In the data rows, the value 128 means zero.
A hidden rule labels the rows of this table. It goes by one to three of the table's principal directions, not those with the most spread.
[58, 165, 96, 72, 75, 182, 167, 89, 155, 130, 95, 119, 225, 103, 162, 117, 110, 109, 104, 189, 123, 127, 143, 128, 176, 126, 180, 119, 71, 128, 68, 160] 1
[100, 144, 112, 119, 94, 112, 113, 138, 131, 108, 92, 136, 159, 119, 114, 143, 128, 109, 132, 121, 125, 155, 116, 146, 144, 145, 140, 110, 77, 87, 119, 115] 1
[121, 111, 117, 174, 119, 91, 72, 166, 135, 139, 113, 166, 95, 110, 67, 139, 145, 198, 170, 109, 146, 152, 117, 120, 142, 117, 103, 123, 135, 92, 136, 100] 1
[108, 163, 136, 111, 126, 87, 134, 111, 135, 142, 140, 101, 153, 134, 160, 90, 124, 156, 139, 140, 143, 128, 133, 122, 162, 113, 127, 140, 130, 143, 69, 130] 1
[137, 116, 127, 153, 133, 96, 80, 159, 129, 120, 118, 147, 90, 122, 80, 134, 147, 150, 160, 99, 127, 159, 118, 133, 143, 139, 104, 125, 134, 95, 144, 96] 2
[136, 114, 122, 138, 102, 107, 150, 130, 103, 124, 112, 140, 143, 139, 129, 160, 119, 129, 113, 134, 145, 113, 110, 145, 83, 124, 142, 103, 81, 101, 139, 141] 1
[127, 143, 143, 149, 127, 74, 117, 127, 127, 146, 147, 110, 135, 132, 152, 104, 116, 168, 151, 128, 157, 119, 121, 116, 136, 109, 125, 135, 141, 144, 101, 126] 1
[138, 121, 130, 134, 139, 157, 141, 138, 112, 119, 123, 131, 132, 128, 132, 153, 110, 86, 106, 96, 117, 102, 113, 131, 68, 125, 145, 122, 140, 140, 184, 134] 2
[145, 110, 132, 167, 128, 84, 125, 147, 108, 141, 130, 147, 101, 139, 112, 151, 132, 166, 126, 110, 151, 113, 116, 126, 73, 106, 105, 126, 133, 121, 146, 125] 1
[181, 129, 164, 124, 154, 81, 127, 122, 115, 105, 144, 87, 91, 163, 139, 117, 139, 82, 124, 101, 114, 150, 125, 153, 120, 169, 104, 129, 127, 118, 134, 117] 2
[109, 124, 106, 128, 142, 128, 94, 158, 126, 127, 119, 171, 104, 111, 84, 131, 150, 157, 157, 106, 122, 140, 125, 121, 153, 110, 116, 137, 151, 118, 140, 92] 4
[120, 147, 131, 131, 136, 67, 148, 130, 97, 155, 137, 126, 149, 136, 148, 115, 111, 184, 138, 110, 160, 85, 104, 125, 92, 76, 143, 131, 143, 143, 109, 132] 2
[70, 142, 89, 114, 84, 126, 137, 138, 120, 131, 89, 170, 181, 111, 116, 155, 122, 158, 125, 142, 145, 122, 116, 132, 127, 96, 151, 108, 75, 98, 106, 130] 1
[108, 144, 121, 93, 123, 160, 149, 118, 123, 111, 121, 125, 168, 127, 155, 131, 112, 85, 115, 133, 117, 120, 124, 136, 137, 130, 159, 116, 104, 133, 127, 136] 4
[110, 127, 110, 109, 110, 151, 138, 124, 125, 115, 116, 144, 153, 123, 133, 140, 126, 112, 124, 151, 126, 130, 130, 134, 146, 131, 147, 114, 92, 116, 123, 131] 3
[163, 101, 130, 144, 126, 120, 115, 153, 111, 86, 110, 147, 83, 149, 101, 178, 151, 56, 104, 98, 107, 158, 126, 154, 86, 171, 95, 117, 96, 94, 185, 103] 2
[146, 127, 144, 133, 127, 118, 136, 120, 123, 123, 138, 105, 134, 139, 151, 125, 113, 111, 126, 130, 134, 123, 121, 134, 119, 140, 137, 119, 118, 130, 131, 139] 1
[181, 87, 158, 173, 142, 152, 119, 139, 131, 124, 145, 121, 80, 142, 116, 155, 120, 117, 114, 113, 127, 128, 127, 128, 79, 152, 102, 113, 141, 121, 181, 149] 1
[170, 88, 153, 158, 126, 177, 131, 123, 143, 121, 140, 116, 100, 139, 125, 154, 118, 107, 106, 143, 125, 135, 136, 130, 102, 164, 111, 105, 117, 115, 162, 164] 1
[171, 105, 148, 154, 159, 124, 130, 140, 110, 132, 144, 126, 87, 141, 118, 141, 126, 126, 120, 94, 126, 108, 118, 128, 70, 125, 113, 130, 164, 138, 175, 131] 2
[153, 124, 149, 147, 151, 93, 126, 143, 106, 126, 150, 125, 104, 149, 144, 134, 122, 133, 130, 98, 142, 113, 116, 128, 92, 114, 109, 126, 144, 138, 147, 123] 2
[95, 195, 133, 54, 137, 121, 184, 84, 123, 127, 137, 76, 194, 142, 210, 82, 115, 74, 96, 137, 113, 106, 141, 131, 145, 116, 157, 154, 130, 180, 69, 138] 2
[91, 166, 125, 91, 90, 96, 170, 94, 128, 136, 122, 105, 193, 142, 181, 112, 116, 141, 109, 174, 151, 124, 135, 137, 149, 115, 143, 118, 68, 123, 48, 155] 1
[58, 174, 96, 77, 88, 180, 142, 112, 153, 101, 88, 124, 204, 106, 159, 133, 120, 41, 96, 146, 99, 147, 145, 130, 162, 146, 161, 134, 83, 139, 109, 124] 1
[169, 114, 148, 124, 146, 165, 158, 105, 116, 121, 147, 92, 136, 134, 161, 122, 101, 71, 115, 130, 114, 96, 119, 134, 98, 149, 168, 123, 142, 156, 167, 152] 4
[172, 80, 143, 201, 166, 85, 89, 175, 110, 155, 158, 171, 33, 139, 75, 150, 149, 220, 155, 89, 156, 115, 120, 108, 76, 91, 66, 136, 191, 128, 171, 109] 1
[125, 108, 111, 135, 122, 164, 113, 145, 132, 114, 111, 158, 116, 115, 97, 155, 136, 109, 126, 124, 115, 139, 129, 130, 125, 139, 128, 120, 120, 112, 163, 118] 1
[124, 111, 113, 145, 125, 164, 104, 153, 138, 112, 107, 160, 102, 115, 90, 163, 144, 97, 116, 108, 107, 148, 135, 125, 110, 144, 109, 131, 132, 117, 174, 111] 1
[137, 120, 131, 116, 119, 162, 151, 122, 123, 103, 125, 126, 136, 144, 149, 156, 122, 68, 93, 136, 117, 131, 133, 141, 105, 150, 128, 111, 92, 123, 148, 143] 1
[80, 155, 102, 120, 133, 107, 125, 151, 109, 143, 118, 162, 157, 110, 128, 127, 120, 162, 143, 99, 142, 97, 111, 113, 114, 69, 147, 141, 152, 150, 128, 105] 2
[87, 136, 89, 101, 88, 146, 107, 144, 135, 91, 70, 163, 154, 108, 86, 159, 147, 83, 127, 126, 103, 175, 125, 152, 162, 158, 139, 109, 62, 71, 132, 100] 2
[173, 113, 165, 118, 149, 150, 160, 107, 122, 117, 160, 94, 112, 163, 165, 130, 117, 94, 99, 138, 124, 121, 135, 140, 107, 151, 115, 112, 120, 134, 133, 163] 3
[189, 97, 163, 157, 160, 159, 124, 128, 128, 117, 157, 101, 85, 141, 137, 134, 116, 80, 119, 109, 114, 121, 127, 128, 93, 162, 120, 127, 162, 148, 187, 140] 1
[85, 148, 97, 104, 101, 117, 111, 137, 130, 115, 92, 150, 161, 109, 106, 130, 135, 129, 147, 130, 124, 151, 119, 139, 170, 128, 148, 119, 89, 95, 107, 105] 2
[104, 157, 121, 79, 132, 160, 132, 104, 154, 117, 126, 108, 144, 122, 143, 96, 143, 88, 121, 148, 98, 153, 156, 127, 192, 149, 129, 149, 132, 145, 91, 120] 1
[181, 60, 139, 194, 140, 154, 93, 159, 135, 136, 132, 160, 48, 125, 57, 167, 143, 167, 136, 113, 129, 138, 125, 123, 87, 144, 89, 115, 154, 97, 193, 133] 1
[100, 122, 91, 112, 105, 124, 127, 141, 116, 119, 99, 178, 133, 122, 96, 153, 151, 145, 130, 144, 129, 140, 129, 139, 143, 116, 127, 118, 87, 94, 117, 109] 3
[126, 156, 140, 97, 100, 109, 183, 82, 120, 128, 127, 76, 192, 145, 193, 111, 101, 95, 100, 164, 138, 110, 125, 145, 121, 139, 167, 117, 78, 135, 83, 165] 1
[181, 115, 167, 149, 151, 84, 129, 123, 120, 128, 160, 96, 85, 162, 141, 118, 133, 135, 127, 119, 138, 134, 129, 136, 111, 145, 93, 126, 139, 127, 125, 135] 1
[135, 109, 121, 148, 130, 135, 96, 145, 136, 123, 124, 146, 102, 115, 95, 133, 139, 136, 150, 123, 123, 145, 128, 124, 146, 139, 121, 129, 140, 116, 150, 109] 1
[169, 90, 151, 168, 136, 146, 142, 125, 127, 146, 152, 123, 98, 140, 130, 147, 116, 154, 112, 137, 144, 105, 129, 120, 75, 125, 113, 117, 143, 134, 155, 163] 1
[142, 144, 147, 102, 143, 172, 168, 91, 136, 125, 145, 77, 150, 135, 182, 107, 109, 56, 92, 138, 105, 108, 143, 125, 114, 149, 152, 145, 149, 177, 134, 154] 1
[139, 115, 133, 143, 130, 137, 158, 126, 115, 140, 137, 135, 124, 140, 144, 151, 120, 131, 95, 129, 139, 95, 130, 121, 64, 107, 120, 129, 136, 149, 148, 150] 1
[147, 86, 120, 175, 132, 136, 68, 175, 137, 116, 108, 174, 60, 115, 43, 166, 157, 145, 149, 94, 116, 167, 124, 130, 120, 149, 87, 120, 139, 82, 183, 97] 1
[160, 105, 140, 138, 142, 143, 124, 129, 124, 123, 141, 123, 105, 132, 120, 130, 125, 120, 136, 126, 123, 126, 123, 132, 125, 144, 131, 120, 137, 124, 153, 132] 3
[97, 140, 119, 149, 104, 110, 117, 137, 134, 144, 121, 138, 157, 113, 134, 129, 112, 168, 141, 134, 155, 119, 120, 113, 129, 102, 138, 124, 121, 130, 112, 131] 1
[119, 94, 108, 165, 116, 152, 82, 167, 140, 121, 114, 186, 92, 111, 73, 166, 145, 159, 146, 126, 133, 154, 131, 118, 139, 127, 99, 115, 121, 96, 159, 110] 1
[63, 160, 82, 93, 119, 147, 106, 131, 147, 132, 101, 155, 160, 86, 104, 102, 145, 138, 156, 136, 110, 142, 138, 113, 200, 110, 154, 156, 145, 139, 99, 91] 4
[74, 155, 96, 107, 96, 106, 125, 136, 119, 126, 99, 154, 182, 111, 129, 130, 120, 148, 145, 135, 142, 126, 113, 133, 154, 102, 159, 116, 87, 109, 98, 114] 2
[153, 83, 118, 165, 136, 146, 83, 165, 124, 116, 116, 169, 79, 112, 62, 157, 141, 135, 157, 102, 119, 145, 114, 132, 122, 144, 121, 115, 138, 94, 191, 103] 4
[154, 72, 119, 183, 120, 164, 82, 164, 138, 121, 109, 170, 79, 108, 54, 172, 137, 143, 146, 115, 123, 149, 119, 128, 111, 152, 114, 107, 128, 84, 195, 120] 1
[65, 190, 107, 69, 85, 109, 173, 87, 134, 136, 99, 99, 224, 120, 177, 100, 114, 113, 106, 163, 131, 120, 132, 136, 156, 116, 173, 134, 79, 135, 49, 144] 1
[120, 104, 112, 121, 115, 210, 112, 140, 152, 101, 104, 157, 118, 114, 91, 165, 140, 86, 112, 137, 98, 161, 142, 134, 145, 163, 119, 109, 100, 95, 160, 131] 1
[155, 105, 142, 145, 131, 154, 134, 120, 132, 129, 144, 116, 119, 132, 139, 131, 115, 119, 125, 144, 131, 119, 130, 124, 120, 142, 134, 120, 132, 136, 146, 148] 1
[119, 116, 115, 129, 107, 132, 128, 122, 141, 133, 123, 146, 123, 126, 113, 132, 145, 158, 129, 168, 136, 145, 145, 126, 157, 131, 114, 124, 103, 110, 99, 133] 1
[192, 110, 172, 146, 179, 142, 157, 114, 113, 137, 180, 88, 91, 156, 170, 118, 110, 98, 106, 110, 125, 87, 130, 119, 67, 129, 120, 142, 189, 184, 171, 152] 2
[150, 150, 154, 108, 135, 93, 165, 98, 111, 128, 141, 74, 155, 150, 179, 103, 107, 97, 115, 126, 131, 107, 116, 143, 109, 137, 153, 128, 121, 144, 109, 147] 2
[51, 143, 75, 110, 89, 216, 99, 143, 165, 114, 74, 168, 182, 69, 93, 147, 124, 93, 130, 135, 100, 149, 135, 115, 170, 133, 167, 128, 113, 119, 146, 113] 1
[129, 153, 147, 95, 130, 155, 175, 89, 130, 128, 141, 74, 178, 138, 193, 106, 95, 79, 98, 144, 121, 101, 130, 131, 117, 136, 164, 127, 123, 162, 112, 166] 1
[108, 179, 136, 60, 122, 158, 177, 78, 140, 101, 134, 69, 187, 143, 215, 97, 116, 14, 83, 157, 98, 132, 155, 136, 159, 160, 154, 147, 104, 174, 90, 140] 1
[174, 69, 139, 194, 137, 139, 86, 174, 121, 119, 126, 164, 63, 128, 66, 180, 131, 145, 139, 90, 133, 138, 108, 131, 74, 142, 98, 100, 135, 88, 209, 123] 1
[208, 85, 186, 186, 181, 129, 122, 125, 135, 158, 195, 95, 50, 152, 136, 110, 121, 176, 136, 122, 145, 106, 136, 105, 92, 128, 85, 139, 208, 165, 155, 157] 1
[121, 125, 128, 131, 142, 182, 119, 126, 151, 134, 141, 128, 124, 111, 133, 118, 123, 117, 129, 135, 116, 124, 144, 106, 145, 127, 130, 144, 167, 162, 142, 131] 1
[83, 153, 106, 95, 101, 180, 153, 114, 136, 115, 106, 128, 191, 112, 159, 138, 109, 72, 100, 144, 115, 118, 133, 127, 130, 128, 166, 125, 100, 144, 127, 140] 1
[50, 164, 85, 82, 74, 125, 171, 124, 108, 128, 86, 163, 223, 120, 152, 155, 108, 143, 105, 152, 150, 104, 112, 141, 118, 82, 171, 99, 46, 103, 84, 146] 1
[121, 114, 106, 138, 126, 174, 98, 151, 138, 111, 98, 154, 117, 99, 81, 153, 136, 88, 131, 101, 98, 143, 123, 128, 120, 148, 139, 132, 141, 117, 185, 105] 2
[105, 153, 120, 100, 112, 128, 118, 115, 150, 113, 109, 112, 147, 120, 128, 110, 142, 96, 130, 141, 108, 164, 142, 135, 181, 158, 129, 137, 108, 118, 96, 114] 1
[117, 149, 140, 128, 137, 134, 117, 122, 150, 140, 137, 102, 136, 119, 140, 101, 121, 133, 133, 119, 124, 132, 135, 113, 146, 127, 124, 144, 161, 151, 112, 131] 1
[155, 105, 147, 163, 137, 152, 111, 133, 139, 131, 145, 117, 108, 123, 126, 131, 113, 127, 138, 123, 131, 125, 125, 118, 118, 142, 127, 122, 151, 136, 161, 139] 1
[69, 176, 90, 65, 109, 134, 157, 114, 114, 117, 92, 133, 202, 110, 147, 119, 122, 84, 117, 128, 110, 115, 120, 140, 144, 112, 182, 135, 101, 136, 106, 113] 2
[93, 120, 94, 132, 114, 177, 96, 151, 144, 119, 102, 171, 134, 92, 88, 146, 134, 125, 145, 127, 115, 143, 129, 118, 155, 127, 141, 127, 128, 116, 154, 107] 1
[133, 154, 151, 112, 166, 139, 152, 102, 134, 146, 171, 86, 134, 136, 187, 84, 114, 115, 119, 129, 124, 96, 144, 104, 130, 109, 132, 164, 192, 202, 112, 139] 1
[163, 133, 159, 122, 160, 141, 153, 106, 122, 126, 161, 80, 125, 143, 178, 105, 109, 76, 111, 119, 116, 102, 131, 124, 105, 140, 141, 144, 166, 178, 147, 142] 2
Which label does each new row get?
[154, 139, 156, 122, 146, 89, 163, 98, 114, 152, 161, 83, 137, 149, 174, 92, 111, 154, 127, 140, 147, 94, 123, 127, 114, 112, 140, 136, 149, 158, 95, 153] -> 3
[174, 105, 160, 157, 167, 133, 121, 127, 134, 143, 170, 111, 73, 142, 131, 113, 132, 149, 133, 121, 131, 119, 140, 111, 116, 129, 95, 143, 185, 157, 144, 137] -> 1
[174, 50, 130, 234, 136, 107, 67, 189, 121, 156, 127, 193, 32, 117, 26, 181, 145, 238, 163, 93, 160, 127, 106, 114, 63, 108, 78, 112, 165, 84, 201, 118] -> 1
[87, 156, 106, 81, 99, 170, 151, 104, 142, 112, 102, 119, 188, 114, 152, 125, 120, 75, 106, 156, 109, 135, 138, 136, 159, 143, 164, 125, 88, 129, 104, 137] -> 1
[169, 105, 145, 130, 152, 115, 110, 131, 129, 111, 148, 128, 66, 151, 109, 123, 160, 122, 137, 130, 115, 162, 144, 138, 158, 159, 84, 131, 132, 111, 127, 111] -> 3
[171, 145, 168, 113, 172, 117, 149, 97, 132, 128, 167, 63, 101, 154, 174, 86, 132, 75, 108, 116, 105, 122, 147, 125, 121, 153, 111, 165, 183, 183, 123, 130] -> 2
[145, 171, 160, 62, 134, 114, 188, 69, 121, 109, 147, 45, 177, 163, 214, 84, 110, 46, 95, 151, 111, 124, 136, 154, 148, 164, 156, 129, 96, 150, 75, 156] -> 4
[143, 127, 134, 125, 131, 99, 153, 135, 90, 118, 130, 130, 139, 150, 150, 149, 112, 111, 115, 108, 140, 101, 104, 145, 76, 115, 141, 109, 104, 122, 148, 133] -> 2
[109, 153, 123, 96, 118, 106, 132, 106, 137, 129, 126, 109, 153, 126, 142, 94, 135, 138, 143, 154, 128, 144, 136, 133, 187, 133, 139, 134, 110, 123, 72, 123] -> 3
[112, 192, 137, 50, 124, 85, 205, 63, 111, 129, 142, 58, 204, 156, 227, 72, 113, 79, 98, 164, 127, 101, 137, 144, 149, 124, 170, 147, 101, 172, 44, 148] -> 4
[128, 133, 119, 85, 127, 193, 137, 108, 145, 96, 108, 111, 140, 119, 124, 127, 136, 37, 106, 136, 78, 154, 143, 144, 157, 180, 148, 131, 113, 123, 143, 126] -> 4
[129, 127, 118, 116, 125, 119, 119, 134, 120, 113, 113, 138, 125, 126, 108, 132, 139, 112, 138, 120, 117, 144, 121, 143, 142, 141, 134, 122, 110, 104, 133, 110] -> 4
[91, 144, 97, 103, 114, 119, 157, 126, 107, 141, 108, 156, 164, 121, 128, 137, 129, 153, 117, 134, 137, 100, 120, 130, 108, 87, 151, 130, 114, 130, 112, 128] -> 4
[110, 172, 135, 72, 139, 131, 144, 104, 138, 107, 133, 91, 152, 141, 174, 97, 134, 62, 110, 129, 101, 147, 148, 135, 170, 148, 127, 146, 123, 152, 91, 119] -> 2
[78, 165, 108, 119, 110, 64, 124, 137, 114, 147, 116, 141, 175, 117, 138, 110, 118, 189, 158, 124, 161, 113, 108, 123, 146, 78, 149, 129, 116, 126, 80, 113] -> 2
[107, 120, 97, 130, 130, 131, 71, 160, 136, 111, 111, 175, 102, 101, 72, 128, 157, 138, 176, 118, 114, 165, 129, 124, 193, 134, 122, 136, 136, 105, 141, 74] -> 4
[98, 166, 120, 98, 142, 94, 123, 127, 130, 134, 126, 124, 135, 125, 131, 95, 145, 140, 139, 113, 120, 136, 135, 124, 161, 109, 119, 157, 152, 145, 89, 101] -> 2
[145, 126, 141, 142, 129, 87, 157, 115, 111, 153, 145, 114, 128, 146, 151, 122, 121, 168, 117, 139, 155, 97, 124, 125, 88, 104, 124, 132, 134, 143, 109, 149] -> 1
[58, 160, 92, 90, 81, 169, 157, 116, 136, 132, 83, 140, 218, 100, 138, 141, 103, 119, 105, 146, 127, 113, 120, 132, 126, 108, 180, 111, 79, 116, 105, 152] -> 1
[86, 180, 113, 72, 91, 91, 171, 95, 112, 112, 108, 101, 215, 137, 192, 111, 109, 83, 113, 156, 134, 121, 121, 149, 151, 126, 178, 120, 59, 129, 70, 132] -> 2
[115, 140, 125, 122, 133, 128, 115, 125, 142, 135, 130, 123, 128, 118, 125, 107, 135, 140, 142, 131, 124, 137, 136, 119, 160, 126, 125, 143, 148, 139, 110, 118] -> 1
[136, 88, 103, 142, 120, 164, 103, 147, 136, 122, 103, 174, 89, 109, 56, 158, 158, 140, 135, 134, 111, 153, 134, 133, 136, 145, 116, 122, 122, 89, 160, 113] -> 3
[103, 168, 115, 61, 133, 141, 137, 103, 137, 106, 114, 103, 161, 121, 144, 90, 140, 68, 130, 135, 91, 151, 140, 142, 195, 154, 155, 145, 119, 134, 94, 107] -> 4
[106, 161, 118, 118, 124, 74, 80, 138, 143, 113, 110, 120, 124, 115, 107, 96, 154, 118, 166, 110, 114, 177, 131, 132, 198, 149, 118, 151, 132, 116, 98, 74] -> 2
[117, 139, 114, 108, 118, 125, 132, 122, 123, 119, 114, 126, 150, 121, 130, 120, 128, 107, 135, 133, 120, 131, 123, 137, 147, 135, 154, 128, 112, 123, 122, 117] -> 4
[113, 131, 111, 133, 116, 125, 135, 138, 115, 131, 109, 147, 145, 119, 121, 148, 122, 126, 119, 115, 132, 110, 116, 128, 91, 110, 145, 128, 123, 129, 148, 124] -> 2
[134, 134, 137, 107, 131, 144, 154, 109, 127, 121, 139, 109, 141, 141, 161, 123, 122, 96, 108, 144, 121, 122, 137, 132, 128, 137, 134, 127, 118, 142, 119, 143] -> 1
[57, 152, 77, 123, 108, 74, 82, 164, 129, 145, 89, 193, 137, 94, 63, 123, 161, 220, 176, 115, 143, 150, 120, 119, 178, 79, 119, 141, 126, 95, 87, 76] -> 2
[149, 105, 128, 148, 149, 111, 118, 146, 112, 133, 145, 154, 84, 136, 111, 137, 144, 156, 139, 119, 136, 120, 128, 122, 114, 111, 105, 136, 152, 133, 147, 112] -> 4
[146, 106, 133, 157, 154, 98, 95, 165, 118, 131, 135, 163, 63, 139, 81, 146, 156, 171, 141, 91, 133, 142, 126, 126, 109, 114, 74, 132, 154, 109, 150, 103] -> 2
[180, 66, 138, 174, 149, 171, 89, 157, 148, 115, 130, 160, 25, 134, 54, 169, 171, 120, 115, 111, 101, 169, 151, 127, 106, 169, 56, 131, 155, 100, 191, 117] -> 1
[152, 132, 147, 112, 138, 104, 158, 113, 107, 120, 145, 106, 129, 158, 162, 124, 122, 109, 113, 130, 133, 116, 125, 143, 111, 132, 127, 120, 111, 131, 117, 141] -> 4
[100, 142, 116, 142, 115, 101, 123, 144, 115, 143, 117, 144, 160, 114, 128, 134, 108, 168, 143, 110, 153, 104, 104, 121, 106, 89, 150, 121, 128, 128, 128, 126] -> 1
[102, 154, 113, 79, 121, 138, 110, 123, 143, 92, 107, 124, 144, 122, 122, 112, 148, 73, 139, 132, 95, 177, 139, 146, 206, 166, 133, 128, 95, 104, 102, 98] -> 4
[156, 138, 152, 100, 149, 145, 139, 98, 137, 111, 151, 78, 127, 140, 164, 93, 124, 69, 127, 139, 104, 139, 140, 136, 166, 168, 139, 136, 137, 149, 118, 133] -> 3
